In the data rows, the value 128 means zero.
Some points, each followed by its number:
101,109,164,154,134,167,89,126,80,153,179,177,102,143,121,144,153,164,168,86,146,75,130,167,79,152,156,163 0
100,94,150,117,132,170,78,139,75,146,173,175,116,134,92,160,161,170,161,79,149,74,142,165,102,79,99,152 1
174,153,112,112,163,173,151,161,126,180,161,168,168,82,98,174,164,174,164,82,169,130,168,98,147,82,156,147 2
135,118,130,105,134,166,118,154,78,165,167,178,151,125,102,177,173,177,162,81,164,96,167,147,140,73,122,168 3
157,79,146,87,166,182,86,159,88,177,182,182,163,100,147,156,152,179,177,88,168,120,156,140,88,107,86,162 4
168,77,153,100,139,180,100,125,92,168,173,180,155,109,136,165,159,181,172,87,173,92,162,107,92,92,92,165 5
143,113,156,136,113,175,128,122,90,160,165,167,159,129,99,180,178,181,164,112,163,102,176,109,130,74,130,174 6
117,104,166,138,139,169,114,109,73,155,172,171,157,149,85,182,182,172,167,119,170,113,175,168,137,81,140,179 7
120,100,177,130,104,163,105,97,88,136,164,156,146,139,83,177,181,178,160,146,153,103,177,127,114,75,141,178 8
144,114,165,122,152,162,109,84,108,148,160,144,156,108,75,169,177,165,165,138,152,119,172,90,119,88,126,160 9
149,142,177,84,160,179,101,82,130,158,177,173,167,87,89,164,166,175,171,107,168,79,160,109,103,77,106,156 10
96,107,170,134,105,154,87,80,91,116,158,140,128,142,74,170,176,163,159,156,140,122,168,117,126,83,112,166 11
118,143,158,174,98,120,105,76,100,126,151,107,132,172,78,183,183,161,149,174,179,168,183,177,172,85,165,183 12
128,165,120,182,100,126,141,148,168,175,159,155,97,175,96,181,181,157,153,97,181,147,177,183,163,143,181,181 13
88,92,115,139,103,168,93,174,106,170,174,181,76,151,134,138,137,173,156,78,139,115,110,180,97,83,164,138 14
155,76,114,75,113,177,88,176,79,173,175,183,139,113,164,147,142,182,163,84,164,151,151,122,107,80,103,142 15
181,143,127,98,164,181,151,156,145,181,171,181,178,78,126,159,148,177,168,92,178,156,159,100,129,76,142,131 16
152,81,117,130,136,160,76,149,75,173,162,168,126,127,113,166,168,166,166,85,160,109,166,150,123,122,105,169 17
166,139,183,83,178,183,91,83,137,156,183,179,177,88,103,148,165,173,182,115,176,73,156,115,81,113,90,155 18
163,119,180,97,177,181,81,93,121,162,181,174,164,86,88,152,160,164,181,100,162,77,149,128,83,143,107,154 19
183,147,137,85,181,176,143,165,151,183,168,169,181,80,88,164,156,162,177,91,172,130,164,111,117,123,172,151 20
161,177,164,79,180,157,124,180,146,181,157,159,164,75,124,156,147,148,156,77,138,134,122,163,160,91,178,96 21
154,167,118,77,165,147,134,177,131,177,146,160,139,74,131,126,123,143,145,76,114,165,98,161,155,100,175,97 22
89,171,133,76,121,144,96,167,98,137,150,152,88,96,152,106,120,132,122,74,113,157,86,160,159,131,148,114 23
94,183,139,101,146,149,157,164,171,168,147,143,119,83,168,141,135,140,127,73,151,164,105,173,177,175,182,144 24
110,181,107,181,90,101,182,115,160,178,110,95,90,92,170,157,145,156,106,104,137,172,126,169,178,177,183,153 25
104,182,113,170,76,75,166,102,96,129,75,88,73,158,180,181,173,141,100,145,92,95,140,106,181,179,177,135 26
145,180,111,126,85,86,115,134,77,111,92,102,78,160,177,175,169,110,87,133,102,86,143,119,180,174,159,105 27
178,179,134,159,114,108,98,132,105,113,140,124,110,168,183,173,168,138,89,160,165,117,164,105,182,166,168,95 28
182,173,139,166,77,150,107,151,163,88,149,109,166,182,181,173,170,126,102,147,166,92,161,179,183,164,134,81 29
171,155,122,147,73,115,122,134,166,98,134,103,152,183,159,178,171,133,77,149,113,114,153,181,176,158,170,109 30
179,151,138,177,79,155,142,168,180,128,151,139,171,181,158,168,157,125,80,128,151,76,157,182,174,96,169,84 31
160,145,100,131,96,153,106,173,175,104,121,126,177,179,161,136,107,116,88,134,107,128,141,144,149,88,147,106 32
115,152,90,160,87,165,145,182,178,130,117,151,176,173,147,142,90,119,97,130,84,139,115,166,87,89,174,128 33
88,126,83,93,92,156,158,177,86,126,124,164,107,91,160,86,75,149,103,98,155,181,73,143,146,78,132,161 34
99,175,109,151,80,143,175,156,134,157,138,153,91,88,144,93,111,168,115,75,175,179,95,154,173,156,163,146 35
109,169,79,179,95,100,177,171,96,143,126,93,142,147,182,118,108,152,134,94,126,182,101,130,181,182,162,175 36
139,122,73,168,106,88,172,147,149,117,142,81,151,159,164,122,117,122,93,143,79,164,154,85,165,155,153,116 37
156,134,77,164,133,89,164,140,151,130,134,92,115,153,145,143,133,108,73,148,117,160,173,81,162,130,146,75 38
177,168,81,178,179,80,168,135,179,154,156,101,122,147,120,146,134,118,90,161,150,176,182,83,158,160,147,83 39
173,156,103,158,171,97,135,147,156,161,91,134,87,138,94,147,154,129,130,141,173,154,174,79,164,169,110,108 40
177,164,92,160,155,100,111,160,172,139,113,131,113,157,127,162,147,134,86,125,177,160,178,87,168,150,119,94 41
175,181,91,173,109,139,112,175,182,151,104,137,162,181,133,167,158,143,83,121,180,133,179,174,168,127,177,126 42
162,159,155,177,169,160,125,181,167,167,133,162,131,155,138,143,131,156,120,113,157,144,136,157,143,162,143,103 43
169,166,126,164,176,156,127,181,148,172,105,166,108,132,151,125,119,153,141,101,143,158,131,116,100,172,130,105 44
181,83,79,96,154,145,169,183,104,182,102,164,109,98,173,77,92,158,137,103,109,183,113,108,101,114,124,87 45
170,136,100,113,96,161,173,179,111,159,156,173,84,109,178,75,80,180,148,75,167,180,107,88,127,105,95,86 46
147,115,178,176,75,174,179,145,153,134,164,163,92,96,123,109,126,183,147,117,182,163,146,104,139,75,117,76 47
123,96,175,141,93,159,146,94,132,124,160,147,134,102,82,158,164,176,155,151,145,108,165,75,105,79,111,137 48
160,130,96,168,126,110,121,77,124,150,126,100,104,131,73,176,175,144,152,162,154,153,181,78,154,151,145,164 49
Which point above is nearest to each new point? Its number follows each.
76,178,174,75,110,95,150,73,173,109,112,90,74,79,162,83,132,88,139,165,119,78,88,170,130,113,179,126 23
176,131,173,104,181,171,103,106,169,164,166,157,154,83,76,96,124,122,180,102,134,88,120,148,78,161,168,89 19
97,97,106,110,117,85,156,103,177,78,100,76,175,156,109,105,103,75,121,180,97,116,134,84,100,141,73,117 37
73,154,171,102,89,129,82,110,76,87,155,143,89,137,135,95,121,130,107,100,130,113,78,156,133,109,94,113 23
92,90,121,105,130,106,126,92,117,101,92,117,99,101,105,88,97,80,134,140,74,97,89,126,93,122,125,115 23
100,160,125,156,100,83,160,143,120,83,113,79,180,178,179,89,126,159,135,173,159,137,96,94,175,180,113,168 36
95,116,160,127,157,123,126,98,123,107,122,117,80,79,105,92,101,81,151,129,78,99,79,151,80,148,157,120 23
83,160,145,122,111,148,92,170,81,105,139,146,130,107,172,84,79,101,83,88,108,166,80,172,152,138,154,171 23
147,80,98,109,143,113,110,123,112,141,118,132,75,104,83,121,128,126,147,105,111,123,138,88,108,139,92,88 40
75,173,169,120,83,140,83,117,82,81,137,118,113,130,175,83,104,75,95,122,118,131,77,164,145,142,129,160 23
140,122,134,147,92,103,102,92,139,90,101,106,147,167,140,140,130,87,112,157,112,89,128,143,150,92,109,79 32
165,174,143,155,168,79,140,129,141,164,75,122,100,100,165,179,179,130,139,166,171,148,173,112,179,147,181,130 40
164,84,148,134,175,168,80,120,93,166,168,172,127,97,111,110,129,155,175,79,134,94,122,124,75,168,100,140 19
91,176,163,74,74,94,104,88,92,75,83,85,165,166,181,79,115,105,96,163,141,121,79,141,161,173,101,167 27
131,98,136,133,122,132,75,141,84,138,147,148,81,116,80,135,141,124,151,80,130,96,125,132,131,96,74,109 1
158,149,149,169,102,91,79,83,126,100,100,108,117,168,151,172,172,113,109,170,177,151,160,152,177,110,109,118 28
127,85,96,90,129,141,139,172,105,140,85,151,109,114,139,101,83,117,117,95,77,174,92,102,94,108,93,123 45
134,137,172,152,148,177,84,127,83,163,180,176,124,128,156,129,144,171,181,96,148,83,144,149,74,173,158,177 0
132,109,147,151,137,136,119,130,139,95,99,121,141,145,146,127,112,131,114,147,129,111,123,114,153,139,77,98 32
180,157,109,175,173,134,79,79,135,174,139,126,133,134,108,171,180,139,173,158,183,171,181,101,166,181,115,181 49
81,120,176,180,156,158,132,95,89,147,169,158,88,139,81,120,139,121,170,109,132,117,108,168,98,170,149,157 0
87,108,128,163,94,75,164,133,157,79,135,73,179,169,150,117,138,151,92,181,104,105,137,77,141,144,137,107 37
151,132,92,145,109,122,181,153,161,143,152,122,82,119,143,74,86,169,133,113,126,177,126,121,91,140,84,91 46
105,78,80,80,118,122,159,143,129,113,86,100,137,123,153,80,82,100,85,130,89,167,93,125,122,109,120,149 34
102,144,123,92,117,151,100,178,74,122,122,149,118,103,171,90,91,111,91,90,86,168,81,155,144,111,135,148 23
153,125,84,121,124,96,94,139,116,142,84,128,75,136,93,139,139,136,126,108,127,124,155,91,139,134,78,99 40
113,127,142,86,158,121,144,131,119,123,81,113,96,84,142,82,95,106,124,126,75,141,85,160,110,129,167,139 23
106,75,75,128,131,96,178,151,150,135,129,94,134,120,143,76,83,123,78,135,100,177,109,135,111,112,136,143 37
146,99,143,139,162,143,117,173,115,144,108,154,123,126,132,114,105,134,117,96,101,159,99,126,117,133,98,111 44
